In the data rows, 128 means zero.
Here is a table of points, one per row:
[132 104  77 119 156 203 141 181 107 136 148 120 146 221  99 112 130 134
 152 121 130 125  98  69 104 122 134  79 108 188  94 167 120 140 140 153
  59 111 115 127 205 126 136 167 113 127 125 136 172 171 104 121  96 131
 125 138 163 124 168  81 132 123 159 156]
[102 134  99 119  84 100  89  77 131 113  85 147  95 171  95  91 122 132
 143 101 132 136 111 135 141 135 156 158 135 106 122 193 124 134  59 180
 178 148 171 153 103 106 134 160 120 115 188 171 146 179  67 102 106 147
 101  64 111  75 145 118 134 152 112 130]
[119 125 102 225 119 219  95 114  98 137 136 166 146 123 123 117 121  94
 104 117 111 161 115 125 199 124 106 121 120 140 150 128 125 133 179 161
 152 157 160 142 116 102  82 125 134 116 107  29 136 121 150 159 109 121
 102 132 117 108 113 255 156 161 128 170]
[131  67 118 111 148 132  81  98  93 114  79 132 131 110 111 125 151 103
 197 101 123 122 164 101 135 131 174 131 157 155 153 103 116 158  92  85
  96 121 139 120  95 106 122 127 132 201 120 102 176 130 134  84 164 113
 158 105 127 165 170 122 145  83 172 106]
[117 155 156 140  99  61 134 161  72 122 146  77 121 118 133 140 109 126
 108  92 117 205 155 132 112 137 140 116 122  97  68 124  38 121 149 105
 131 164  95 112  76  39 128 147  87 148  76  99 152 165  96 106  97 125
 101 142 138 131 135 101 106 141 160 118]
[103 133 115  86  43 114 158 165 142 137 132 142 110 117 152  48 180 131
 103  88 144 102 142 161 158 103 169 108 108 151 126 115 105 133 106 152
 122 113 141 153 202  94 106 110 114 108 135 115  67 127 192  99 151 116
 135 147 150 169 113 120  92 133 146 112]
[110  98  96 126 122 141 133  75 104 118 128 116 155 110 253 132 151 110
  97 154 104 130 163 134 107 163 116 117 102 154 180 154 115  85 161 168
 149 115 103  76 119 109 131 115 134 118 133 137 102 136  95 165  73 126
 109   3 107 171 112 122 143 115 138 123]
[147 177 139  74 112 154 155 159 148  83 118 130  94 141 146 143 135 132
 162 109  99 142 135 118 163  94 166 151  86 124  86 119 176 174 115  97
 146  50 140 109  83 154 126 115 125 146 126  76 109  68 139 175  92 160
 119 137  97 131 189 118  67 131 146 127]
[187 236 165 182 161 118 129 136 114 160 139 173 105 121 133 170 104 153
 149 140 122 150 168  62 129  91 155 106 119 133 125 149 103 121  98 116
 145 142 143 169 169 100 123 150 174 151 102 252 123  69 136 117 128 165
 116 102 101 157 146 148 159 116 155 138]
[ 93 117 113  71 251  95 139  97 136 139 165 152 173 114 124 100 100  85
  65 116 129 112 124 103 137 103 174 129 117  96 119  62 136 129 139 123
 165 156 150 134  82 123 120 125 125  81 138 151  96 138 130 175 114 131
 139 169 165 123 168 126 109 168 130  93]
[128 129 163  58 128 195 109 127 158 135 128  84 159  73 118 164  44 119
 128  98 147 136 133 122 144 157 140 100 171 135 126 150 119 117 155 123
 102 137 145 160 130 143 113  63 134  70 173 137 102 153 131  73 111  87
  81 154  52 151 106 151 167  97 150 105]
[122 140  92 134 102 124  63 114 144 115  69  56 167 126 105 125 118 111
  32 123 108 123 145 111  96 161 125 143 162 121  85 153 131 172 155 101
 114 100 119 160 143 112 187 163 128 120  76 150  83  53 181 120 127 121
 169 102 126  93 147 144 119 132 117 169]
[120 228 140 131 127 169 110 113  83 132 129 162 150 135  90 101 148 158
 108 175  83  93  69 136 115 153 164 168 119 141 154  96 131  57  70  80
 103 139 116  85 119 120 140 160 146  68  75  94  98 119  98  93 134 142
 135 134 142 145 119 114  95 117  74 130]
[105 114 132 160  93 130 176  97 238 133 152 123 171 128 118 120 121 111
 150 114  73 161 127 103 140 149  97 174 113 175  64 108 163 106 120 140
 112 149 136 140  91 102 121 168  94 160 164 160 156 154  96 171 166  91
 195 100 177 168 111 139 146 127  80  85]
[112 118 163 141 126  89 149 129 112 126 113 134 152  76 142  93 150 132
 117 101  96 174  75 145  90 155 133 149 131 165 189 131 130 117 138 120
 159 140 170 145 156 221 125 180  72 150 144 131 173 119 115 131  97 174
 128 172 127 155 176 112 124 137 183 157]
[135 196 121 139 177 139 119 107 164 102  65 112  67 160 110  65 109 109
 149 146 167 172 113 173 110 151 127  95 108  92 145 182 110 133 192  96
 126 106 132  92 166 143 124  80 116 137 143 108  50 176  84 118 108 121
 152 161 149 199  85 160 168  92 125 112]
[ 98 125 162  68 129 128  59 160 161 147  87 128  88 115 136 121 105 108
 120 151 130 144 140 139 143 100  63  94 164 201 141 153  50 141 148 137
  69 181 120  65 122 150  86 108 176 107 133  91 101  73  97 157 165 167
 139 154  84  65 106 115 133 124 130  69]
[ 88 136 142 228 121  72 183 158 133 110 151  53 149 152 111 121  89 110
 153 111 139  15 100 149 146 133 125 100 205 126 147 146 104 117 113 149
 132 100  93 108 116 134 140 133 124 109 152 119 118 101 124 150 136 134
 134 149 112 116 171 148 128  68 126 102]
[185 118 103 132 128 148 110 115 162 105 126 131 183 160 129 155 155  98
 138  90 153 134 152 141 139 124 124  69  95 137 144 112 150 107 144  86
 242 148  76 132 180 115 120 173 119  87 125 121 195 134 125 134 183 138
 114 156  87 112  95  97 117 116 109 106]
[ 99 120 104 155  82 147 173  97 111 131 109 169  64 106 102 124 152 118
 147 188 164 156  95 105 129 183 107 151 136 121 162 108 135 135 100  77
 119 146  46 143 116  93 128 131 123 143 169 171 113 123 149 188  95  60
 127 179  82 130 117  89 112 188 128 128]
[112 110 129 119 168 118 165 135 124 160 112 166 129 130 125 149 128 131
 100 158  89 114 110 126 177 137  88 122 157 102 105 126 114 163 127 137
 137  32 117  46 145 106 114 117  53 125 106 152 177 104  80  50 140 108
 123 135 124 138 102 109 162 177  93 169]
[157 107 104 153 173 125 116 153 103 126 145 110 160 127 142 110 182 224
 172 150 200 167 135 105 112 103  91 173 170 113 109 137 123 126 158 153
 122 112 178 164  95 128 102 155  62 113 131 130 114 123 151 145 166 163
 122 113  86 169  89 114  97 156  92  92]
[117  84 129 120 125 150 131 141 110 122 161  54  10 111 114 217 110 162
 135 147 115 111 156 131 118 154 177 122 124 161 140 114 119 136 105 147
 187 128 156 143 168 147 166 128 113 137 104 118 112 177 117 156 150 136
 210 151 110 103 118 144 124 139  50 123]
[137  77 135 131 117 102 179 185 125 147 146 137 152 136 103 122 167 145
 126 142 128 140 125 136 105 136 160 114 140 125  81 146 118 125 139 133
 157 114 164 125 108 138 171 112 255 146 116 130 145 110 116 104 106  82
 114 133 121 157 140 114 137 143 113 118]
[129  78 106  92 136 115  80 102 137 148 197 139 116 123 115 146 118 133
 140 162 128 183 132 171 166 113  94 101 100  78 122 106 121  46  86 112
 108 101 135 189 138 132 160 105 119 139 137 120 132  63 137 127 109 130
 129 154 175 109 137 131  74  53 116 167]
[255  89 110 150 130 108 174  98  98 133 151 137 178 118 137 108  87 143
 140 110  49 146 133 186 136 165  87 126 109  95 162 117 141 233  69 158
 128 144 109 148 111 136 112 133 141 117 140 113  93 157 159 135 136 133
 153 117 171  89 114  69 137 149 133 128]
[160 128 156 139 105 145  72 122  94 138 163 157 115 124 151 137 102 116
 127  48 119  56  57 131 127 141 113 156 128 107 102 107 141 102 109 138
 112  62 138 135 127 128 124 119 157 162 137 146 199 168 123 225 211 137
 126  95 141 120  90  95 122 143 155 123]
[134 106 114 119 134  99 160 141 123 143  84  94 106 159 152 109 114 116
 131 140 131 127 155 139   0  41 121 127 114 139 129  47 162 108  86 113
 110 131 148 116 128 127 109  89 127 101 153 131 181 115 168 119 125 121
 129 135 111 116  74 176 152 116 109 181]
[159 169  99  95  96 110 111 183  95 115 125 130 137 158 116 143 158 147
 156 160 128  74 131 127 142 146 114 122 119 110 134  86 219 142 199 160
 118 209 182  53 115 156 165  88 109 154 121 192 117  97 118 135 131 105
 103 153 125  91 128 153 112  96 168 147]
[111 195  97  97 122 134 138 117 195 120 154 132 118 129 129 119 122 183
  85 152 151  78 168  86 158 101 126 112 114 127 187  50 106 144 115 119
 100 128 124 177 110 212 156 138 109 175 123  82 132 140 129 112 113 133
  54 100 158 132  72 112 160 129 122 134]
[138  93 176 156 110 168 131 124 140  89  88 136 133  81 142 134 122 123
 133  88 158  78 125 125 102  70  61 124 120 105 107 114 114  96 152 137
 120 163  72 153 139 167 134  81 110 156 116 171  68 170 110 102 132 128
 131 102 178 119 239 130 111 166 106 148]
[123 115 116 127 159 103 135 195 124 130 176 147 130 101 121 128 133  46
  91 156 188 133 165 147 159 125 149 228  84 130 141 232 183 106  97 109
 134 139 108 139  90 158 123 105 130 132 134 124 141 141 146 110 154 142
 121 121 161 111 105 123 124 132 120 177]
[ 92 112 175 142 145 117 118  79 173 109 160 149  91 132 123 178 222 135
 132 146 120 160 122 158 133 118 124 135 139  73 140 149 102 125 175 161
 103 115 113  72 119 157 142 136 151  76 117 118 134 168 225  85 131 115
 105 109 129  95 138 152 185 100 168 102]
[ 86 120 204 116 126  77 138  96  98 177  84 155 148 147 150 183  91 171
 160 158 177  91 113 117 119 131 152 129 155 132 114 168 208 170 161 124
  96 148  99 168 171  71  81 146 131 158 112  73 141 110 130 110  96 148
 153 135 149 113 116 131 101 133 141 109]
Along one direction, these points spread out more than along any other. Take the direction at right angles to it along which they spread out most. Go by this last direction. For each point below, how far along it does it lie, from 0 to 99? The average is 50, and the first point in the table lies past the average. One standard deviation of the points above along it is 16.
[122 140  92 134 102 124  63 114 144 115  69  56 167 126 105 125 118 111
  32 123 108 123 145 111  96 161 125 143 162 121  85 153 131 172 155 101
 114 100 119 160 143 112 187 163 128 120  76 150  83  53 181 120 127 121
 169 102 126  93 147 144 119 132 117 169] ~ 59
[123 115 116 127 159 103 135 195 124 130 176 147 130 101 121 128 133  46
  91 156 188 133 165 147 159 125 149 228  84 130 141 232 183 106  97 109
 134 139 108 139  90 158 123 105 130 132 134 124 141 141 146 110 154 142
 121 121 161 111 105 123 124 132 120 177] ~ 51
[ 88 136 142 228 121  72 183 158 133 110 151  53 149 152 111 121  89 110
 153 111 139  15 100 149 146 133 125 100 205 126 147 146 104 117 113 149
 132 100  93 108 116 134 140 133 124 109 152 119 118 101 124 150 136 134
 134 149 112 116 171 148 128  68 126 102] ~ 49
[ 86 120 204 116 126  77 138  96  98 177  84 155 148 147 150 183  91 171
 160 158 177  91 113 117 119 131 152 129 155 132 114 168 208 170 161 124
  96 148  99 168 171  71  81 146 131 158 112  73 141 110 130 110  96 148
 153 135 149 113 116 131 101 133 141 109] ~ 63
[147 177 139  74 112 154 155 159 148  83 118 130  94 141 146 143 135 132
 162 109  99 142 135 118 163  94 166 151  86 124  86 119 176 174 115  97
 146  50 140 109  83 154 126 115 125 146 126  76 109  68 139 175  92 160
 119 137  97 131 189 118  67 131 146 127] ~ 79
[131  67 118 111 148 132  81  98  93 114  79 132 131 110 111 125 151 103
 197 101 123 122 164 101 135 131 174 131 157 155 153 103 116 158  92  85
  96 121 139 120  95 106 122 127 132 201 120 102 176 130 134  84 164 113
 158 105 127 165 170 122 145  83 172 106] ~ 52
[110  98  96 126 122 141 133  75 104 118 128 116 155 110 253 132 151 110
  97 154 104 130 163 134 107 163 116 117 102 154 180 154 115  85 161 168
 149 115 103  76 119 109 131 115 134 118 133 137 102 136  95 165  73 126
 109   3 107 171 112 122 143 115 138 123] ~ 13
[111 195  97  97 122 134 138 117 195 120 154 132 118 129 129 119 122 183
  85 152 151  78 168  86 158 101 126 112 114 127 187  50 106 144 115 119
 100 128 124 177 110 212 156 138 109 175 123  82 132 140 129 112 113 133
  54 100 158 132  72 112 160 129 122 134] ~ 65
[128 129 163  58 128 195 109 127 158 135 128  84 159  73 118 164  44 119
 128  98 147 136 133 122 144 157 140 100 171 135 126 150 119 117 155 123
 102 137 145 160 130 143 113  63 134  70 173 137 102 153 131  73 111  87
  81 154  52 151 106 151 167  97 150 105] ~ 39
[105 114 132 160  93 130 176  97 238 133 152 123 171 128 118 120 121 111
 150 114  73 161 127 103 140 149  97 174 113 175  64 108 163 106 120 140
 112 149 136 140  91 102 121 168  94 160 164 160 156 154  96 171 166  91
 195 100 177 168 111 139 146 127  80  85] ~ 25
[135 196 121 139 177 139 119 107 164 102  65 112  67 160 110  65 109 109
 149 146 167 172 113 173 110 151 127  95 108  92 145 182 110 133 192  96
 126 106 132  92 166 143 124  80 116 137 143 108  50 176  84 118 108 121
 152 161 149 199  85 160 168  92 125 112] ~ 36
[185 118 103 132 128 148 110 115 162 105 126 131 183 160 129 155 155  98
 138  90 153 134 152 141 139 124 124  69  95 137 144 112 150 107 144  86
 242 148  76 132 180 115 120 173 119  87 125 121 195 134 125 134 183 138
 114 156  87 112  95  97 117 116 109 106] ~ 42
[157 107 104 153 173 125 116 153 103 126 145 110 160 127 142 110 182 224
 172 150 200 167 135 105 112 103  91 173 170 113 109 137 123 126 158 153
 122 112 178 164  95 128 102 155  62 113 131 130 114 123 151 145 166 163
 122 113  86 169  89 114  97 156  92  92] ~ 50
